(in the rows, 128 means zero)
The rows below fall into families. The same turns and mirrors carry the whole set onto itself and the rows of a family onto each other. For each named row, which other rows are in its family? Write them in the order they are listed.
These 32 rows form 4 families of 8 rows each.
k24: [100 143 134 114 135 171 133 147 118]
k563: [167 153  95 134 117 112 130 108 123]
k593: [173 136 117 145 112 117 119 108 113]
k647: [ 84 127 137 144 146 170 134 130 140]
k876: [ 80 130 117 135 151 157 160 127 125]
k16: [147 134 103 161 117 111 137  83 124]
k878: [170 141 115 148 113 122 111 112 111]
k499: [ 79 134 114 140 152 160 152 129 124]
k39: [165 156  94 129 109 130 118 103 123]
k826: [147 133 105 148 104 132 132  72 127]
k130: [ 84 126 137 150 152 156 139 136 138]
k465: [ 79 132 115 133 147 170 151 125 125]
k523: [116 121 134 117 154 167 146 152 141]
k758: [160 137  83 163 128 131 125  96 142]
k106: [ 88 120 141 143 149 152 152 131 140]
k778: [171 140 115 143 108 130 110 107 114]
k940: [162 132  87 158 125 129 135  93 143]
k955: [142 144  98 158 109 138 111  81 123]
k82: [ 81 129 118 130 145 165 158 123 127]
k667: [140 144  96 169 121 117 116  90 120]
k358: [168 150  98 125 109 123 131 101 126]
k234: [163 132  87 154 121 138 132  88 145]
k641: [112 128 128 126 160 164 137 159 137]
k811: [161 137  84 159 122 140 123  92 143]
k46: [165 158  92 138 116 120 118 110 122]
k115: [114 123 132 123 159 158 147 156 139]
k251: [102 135 139 121 147 140 155 153 116]
k447: [113 126 130 119 154 171 137 154 139]
k238: [ 97 145 132 128 148 152 134 159 113]
k329: [ 88 120 142 137 144 166 146 126 142]
k222: [105 132 142 107 134 159 155 142 121]
k870: [172 136 119 139 108 126 119 105 114]

Which other rows belong to the same family as k16? k24, k826, k955, k667, k251, k238, k222
Which other rows belong to the same family as k811? k523, k758, k940, k234, k641, k115, k447

The rows below fall into families. The same turns and mirrors carry the whole set onto itself and the rows of a family onto each other. For each named row, which other rows are in its family? Write them in the order they are listed.
These 18 rows form 6 families of 3 rows each.
k118: [124 145 129 101 184 155 115 131 106 110 159 148 115 132 124 136]
k351: [136 175 132 141 165 177 110 132 148 151 134 113 117 112 147 147]
k853: [121 151 124  67 139 139 101 140 138  70 152 139 108 130 131 134]
k481: [129 169 153 135 127 149 108 144 148 105 121 119 110 127 155 117]
k399: [133 142 106  69 147 136 115 112 127 134  86 133 129 131  91 171]
k189: [132 140 115  75 146 130 118 113 119 128  83 137 127 136  93 160]
k274: [131 142 110  65 136 129 114 115 129 123  83 133 127 134  94 165]
k903: [116 162  95  96 139 127 104 145 188 122 134  98 172  99 123 163]
k866: [107 148 131 121 129 101 118 154 155  97 120 117 167 123 128 122]
k117: [155 187 155  94 173 145 117 149 128 150 141 162 162  85 140 141]
k344: [148 185 167  78 134 122 112 158 139 108 129 162 154  95 148 123]
k280: [135 183 120 104 125 168  93 139 184 117 130 101 112 106 153 152]
k111: [155 198 137  58 143 143 102 152 165 129 141 148 158  75 144 156]
k924: [137 184 136 134 145 132 117 125 112 104 100 166 165 107 106 120]
k158: [140 199 109  87 109 133  96 128 162  81 102 146 162  91 111 144]
k475: [129 159  97  65 172 169  99 129 147 113 166 130 117 111 123 168]
k150: [147 199  99 112 163 162 105 116 143 136 117 148 172  81 100 165]
k139: [116 150 116 139 177 130 124 141 142 149 134 115 176 111 119 146]

Which other rows belong to the same family as k150? k924, k158
Which other rows belong to the same family as k481? k351, k280
Which other rows belong to the same family as k475? k118, k853

The rows below fall into families. The same turns and mirrors carry the whole set onto itself and the rows of a family onto each other. For each named row, which other rows are in its family? Write them in the order they are listed.
These 32 rows form 4 families of 8 rows each.
k240: [136 129 126 165 135 140 108 107]
k775: [127 123 142 161 130 143 110 119]
k597: [154 132 105 111 100 158 114 145]
k131: [103  86  85 169 146 141 140 146]
k197: [143 144 134 115 118 155 120 142]
k359: [147 143  97 111 103 155 105 128]
k752: [108 115  51 118 115 159 134 143]
k340: [143 118 138 164 144 149 126 131]
k208: [147 138 110 100 123 152 102 137]
k935: [139 142 106 114 103 164  96 144]
k287: [107 104  63 104 119 149 127 156]
k644: [144 114 131 158 134 131 114 116]
k931: [ 88  97  96 164 150 150 145 129]
k546: [150 144 119 112 129 144 101 137]
k429: [ 81 102  79 161 145 147 127 154]
k524: [138 124 130 165 152 147 105 127]
k138: [139 140 123 102 113 162 116 141]
k349: [ 88  96  87 172 148 148 123 145]
k83: [101 118  54 116 128 167 121 151]
k505: [140 145 108 113  96 163 116 132]
k135: [ 90 106  83 173 146 148 133 122]
k795: [134 115 131 172 150 139 134 135]
k566: [126 122 124 173 157 140 109 131]
k152: [ 99  92  74 157 143 137 143 154]
k921: [ 97 126  81 101 110 159 124 162]
k728: [ 89 112  73 108 114 161 125 158]
k114: [ 95 122  60 121 111 169 132 145]
k939: [ 98  96  82 163 159 139 132 124]
k90: [140 125 133 164 128 142 126 111]
k162: [115 118  67  98 118 146 123 159]
k322: [102  99  81 171 145 143 146 123]
k244: [105 113  63 116 120 170 143 156]

Which other rows belong to the same family as k349? k131, k340, k208, k287, k524, k138, k728
Which other rows belong to the same family as k90? k240, k359, k752, k505, k135, k114, k322

The rows below fall into families. The same turns and mirrors carry the whole set onto itself and the rows of a family onto each other. For each named row, which other rows are in its family? Write them in the order they are listed.
These 32 rows form 4 families of 8 rows each.
k885: [146 113 159 148  96 142 123 166 111 164  86 129 137  99 101]
k630: [143 132 167 107  87 165 126 125 136 124 131  97  92 122  83]
k781: [138 131 152 106  93 139 112 117 116 147 132  97  70 137  88]
k312: [141 147 136 142  95 111 119 146 151 128 158 155 101 153 153]
k550: [139 130 145 111  53 125 121 131 161 163 136 142  74  99 121]
k469: [166 126 128 118 128 106 123 155 138 120 149 157  88 127 161]
k817: [135 125 182 114  85 119 132 103 137 137 137 111  97 121  91]
k530: [171 152 159 132 130 182 138 142 133 146  98  92 107 127 117]
k125: [141 100 129 135  98 144 136 150  92 151 106 125 114 116  82]
k466: [160 100 154 154  82 149 147 136 112 145 102 148 129 102  95]
k462: [160  98 114 151  74 126 153 144 143 151 107 157 119  94 119]
k5: [158 156 173 145 126 146 132 125 128 158  79 110 113 140 143]
k252: [157 138 137 148 130 144 101 148  99 131 130 125  96 167 116]
k151: [189 152 128 154 109 147 124 143 162 174  98 124  94 111 157]
k797: [148 117 127 143  91 122 142 178 141 178 111 149 127  86 128]
k943: [155 108 147 127 116 162 130 154 108 133  93 149 113 103  80]
k121: [183 142 131 123 116 145 148 152 155 162 123 103  94 102 174]
k218: [167  98 116 117 101 125 143 166 131 147 117 161 100  77 138]
k337: [136 114 117 136  95 122 146 152 125 142 130 145 115  61 128]
k733: [141 140 166 147 102 129 101 134 121 108 135 135 113 166 126]
k986: [157 146 134 141 131  94  97 156 156 140 145 136  99 139 138]
k840: [136 125 175 115  58 144 103 119 131 146 114 120  87 114  95]
k661: [189 151 167 158 116 170 118 133 129 170  93 119 104 120 133]
k948: [158 161 144 139 122 128 151 136 157 177 100 129 100 126 171]
k326: [133 146 139 107  89 119 120 118 149 137 156 117  70  82 136]
k146: [170 138 140 142 117 173 141 128 108 168  84  99  91 134 123]
k263: [135 124 144 108  78  98 139 112 167 145 140 118  86 113 113]
k377: [152 138 157 127 144 144 109 143 117 106 121 143 100 150 103]
k336: [164 155 128 144 114 151 150 128 139 158 109 122  94  80 171]
k538: [152 154 123 147 127 122 108 149 133 120 153 146  98 112 164]
k419: [156 122 135  98  73 126 139 136 160 139 156 110  78  99 142]
k639: [158 148 175 146 139 116  92 145 124 134 141 130 111 148 115]

Which other rows belong to the same family as k661? k817, k466, k462, k151, k986, k263, k639
Which other rows belong to the same family as k125? k781, k252, k337, k326, k146, k336, k538
Which other rows belong to the same family as k218? k630, k469, k530, k943, k121, k377, k419

